In the rows, zero is written as 128.
Each path below is one point turned by a fixed rotation once a step. After each direction that follows a path, write how fast that rotation turns it, in degrees each step (0 if it stays still).
Each turn is a multiple of 5 degrees from 10 to 175, or 0.
Each row of a path follows its step; steps can be skipped.
Path 1:
step 4: [128 129 125 121 127 124 133 124 136 140 133 143 128 125 132 133 134 121
 139 135 121 127 130 127 123 128 135 138 143 129 121 137 130 126 143 126
 113 127 140 120 118 122 122 147 110 124 125 118 123 138 111 125 124 139
 139 117]
step 7: [121 138 125 125 114 116 130 135 136 122 129 137 122 114 128 122 139 118
 122 128 117 124 132 120 128 119 120 132 137 134 129 135 131 123 135 119
 125 145 127 119 114 120 117 135 136 149 128 119 116 130 135 134 133 148
 135 127]
step 12: [131 128 127 126 123 136 138 132 139 147 127 127 115 129 132 129 111 126
 124 137 129 117 135 132 127 120 130 125 120 126 136 142 137 119 122 122
 122 125 143 147 121 108 127 123 120 135 137 131 135 131 116 123 128 134
 135 113]
step 14: [129 141 126 143 108 134 133 121 121 122 149 139 131 114 113 139 128 126
 136 126 124 123 132 129 127 118 127 107 123 124 135 127 113 117 128 124
 129 118 135 125 117 133 136 130 119 129 124 123 131 127 127 140 124 127
 131 124]
step 23: [106 130 130 136 120 128 129 146 135 116 139 130 126 128 130 141 128 112
 123 120 113 125 131 129 124 129 129 120 126 122 129 129 127 117 136 124
 129 117 134 130 135 119 125 139 140 151 138 124 130 124 128 120 119 135
 123 114]
step 25: [128 131 102 130 127 134 123 127 141 130 143 142 136 117 125 132 126 125
 144 137 120 128 132 123 117 126 121 124 133 119 136 128 131 135 127 131
 131 132 121 132 132 127 125 116 115 131 126 146 121 134 136 123 134 147
 127 114]
step 28: [143 130 123 128 129 133 144 123 137 138 135 123 129 125 117 118 148 119
 137 128 110 116 117 122 126 124 123 125 126 121 131 127 127 120 126 127
 128 135 137 145 121 116 128 116 119 142 127 142 130 133 132 126 120 126
 131 127]
step 32: [129 130 129 118 134 139 137 144 134 123 138 146 129 127 121 114 134 131
 127 137 134 135 139 138 131 129 125 116 133 120 131 128 128 124 118 114
 128 110 133 132 129 128 111 136 132 132 136 132 132 122 126 130 114 143
 144 132]
Directions:
[129 128 130 128 125 125 128 129 126 129 129 131 127 127 131 127 128 127
 129 133 126 126 125 125 126 131 124 129 131 129 129 126 128 128 127 132
 131 127 127 129 128 124 130 128 130 129 126 126 127 132 128 122 127 130
 124 128]  20
[130 130 126 128 129 130 126 127 129 133 126 124 132 128 129 128 126 124
 129 132 128 128 128 129 128 123 129 127 132 128 127 124 127 128 124 131
 129 130 128 129 126 131 126 124 129 130 127 125 130 125 125 129 124 130
 127 128]  110
[127 130 129 130 129 128 132 125 130 128 127 123 130 129 132 127 130 127
 130 128 125 126 132 130 127 132 128 128 129 127 127 133 127 128 131 130
 127 131 128 124 128 124 128 125 129 130 132 126 129 126 127 125 130 130
 129 128]  135
[133 129 129 128 127 130 128 126 126 126 128 128 129 129 126 127 130 128
 131 130 130 126 126 128 129 128 130 131 129 129 125 129 129 129 127 127
 131 123 130 127 124 124 129 131 125 126 130 126 128 121 131 127 127 129
 128 130]  25
Path 2:
step 1: [131 125 111 120 127 137 115 121 123 129 119 116 133 123 126 128 114 133
 134 113 131 137 132 123 131 130 142 125 118 131 117 125 126 133 107 122
 132 119 127 121 124 131 129 122 120 126 120 104 136 131 136 129 131 126
 120 127]
step 3: [119 127 120 121 137 125 129 125 121 119 123 138 112 115 130 117 117 121
 128 133 124 122 108 133 129 120 127 127 127 145 141 131 137 147 125 132
 142 125 121 124 121 116 126 134 129 125 134 118 123 126 123 130 127 121
 139 129]
step 5: [132 129 118 136 130 129 129 121 115 113 136 122 121 129 130 120 114 129
 128 122 130 139 139 126 139 126 138 124 121 123 118 119 106 132 116 118
 112 136 123 131 123 109 135 132 127 130 127 127 115 130 123 131 137 132
 135 135]
step 9: [146 134 109 133 124 128 115 135 127 134 134 129 127 138 129 132 117 141
 120 139 120 129 137 142 128 113 133 131 137 120 138 126 119 148 115 121
 131 136 131 134 125 121 126 126 129 132 135 130 125 133 135 127 127 127
 123 130]
step 10: [126 127 118 128 128 129 141 130 112 126 120 128 116 149 130 128 128 132
 135 127 123 149 131 126 139 138 129 126 115 134 131 134 123 138 126 116
 122 133 128 135 138 120 135 128 131 114 132 122 122 128 118 137 120 145
 129 132]
step 14: [135 134 113 117 130 131 132 142 125 126 130 136 130 155 120 136 112 125
 123 123 127 135 115 144 126 127 134 118 136 134 138 127 129 135 128 129
 133 136 125 132 129 113 141 130 132 135 135 127 127 128 128 135 122 118
 123 121]
step 26: [136 123  98 115 119 134 119 123 124 131 124 133 142 138 129 125 112 134
 140 123 123 141 134 126 133 128 132 132 116 135 128 132 129 124 119 122
 127 129 130 129 128 127 146 121 127 121 125 116 125 133 134 125 131 127
 116 131]
step 31: [131 127 118 121 134 127 130 128 121 130 130 118 128 128 125 140 111 127
 136 116 133 132 133 134 131 134 146 135 119 140 130 145 121 131 127 129
 134 127 132 123 139 115 136 113 142 139 119 123 132 128 144 135 127 136
 123 133]
Directions:
[132 129 130 131 128 130 128 129 126 128 128 128 131 130 126 131 127 130
 133 131 128 128 127 128 127 125 127 126 127 126 129 128 130 128 129 127
 124 127 124 128 126 126 130 130 128 129 131 131 133 125 130 124 127 124
 131 132]  155
[128 124 126 130 130 132 129 127 128 131 121 129 125 127 126 128 128 130
 126 126 127 132 127 127 130 127 128 132 124 127 130 127 133 124 132 128
 128 128 129 128 131 128 128 130 129 129 126 125 127 129 130 125 128 127
 128 130]  160
[132 127 130 132 127 130 124 126 131 128 127 127 129 129 126 128 128 130
 126 127 132 130 128 127 128 128 129 128 130 127 127 124 125 127 124 126
 131 129 126 128 128 130 122 128 125 131 129 127 126 128 128 130 129 131
 134 128]  90
[131 129 126 126 130 129 129 129 133 129 129 128 126 126 129 133 124 128
 133 126 129 125 129 132 129 131 127 127 129 126 129 125 128 127 126 131
 133 126 129 131 129 131 130 129 126 126 130 128 126 128 131 126 128 129
 127 129]  145
[127 128 127 129 127 132 125 133 130 130 127 131 129 131 127 124 130 126
 125 126 125 126 131 130 124 129 128 126 130 125 129 130 124 125 128 127
 129 124 131 132 130 123 129 128 126 131 129 129 129 127 131 128 126 128
 128 130]  145
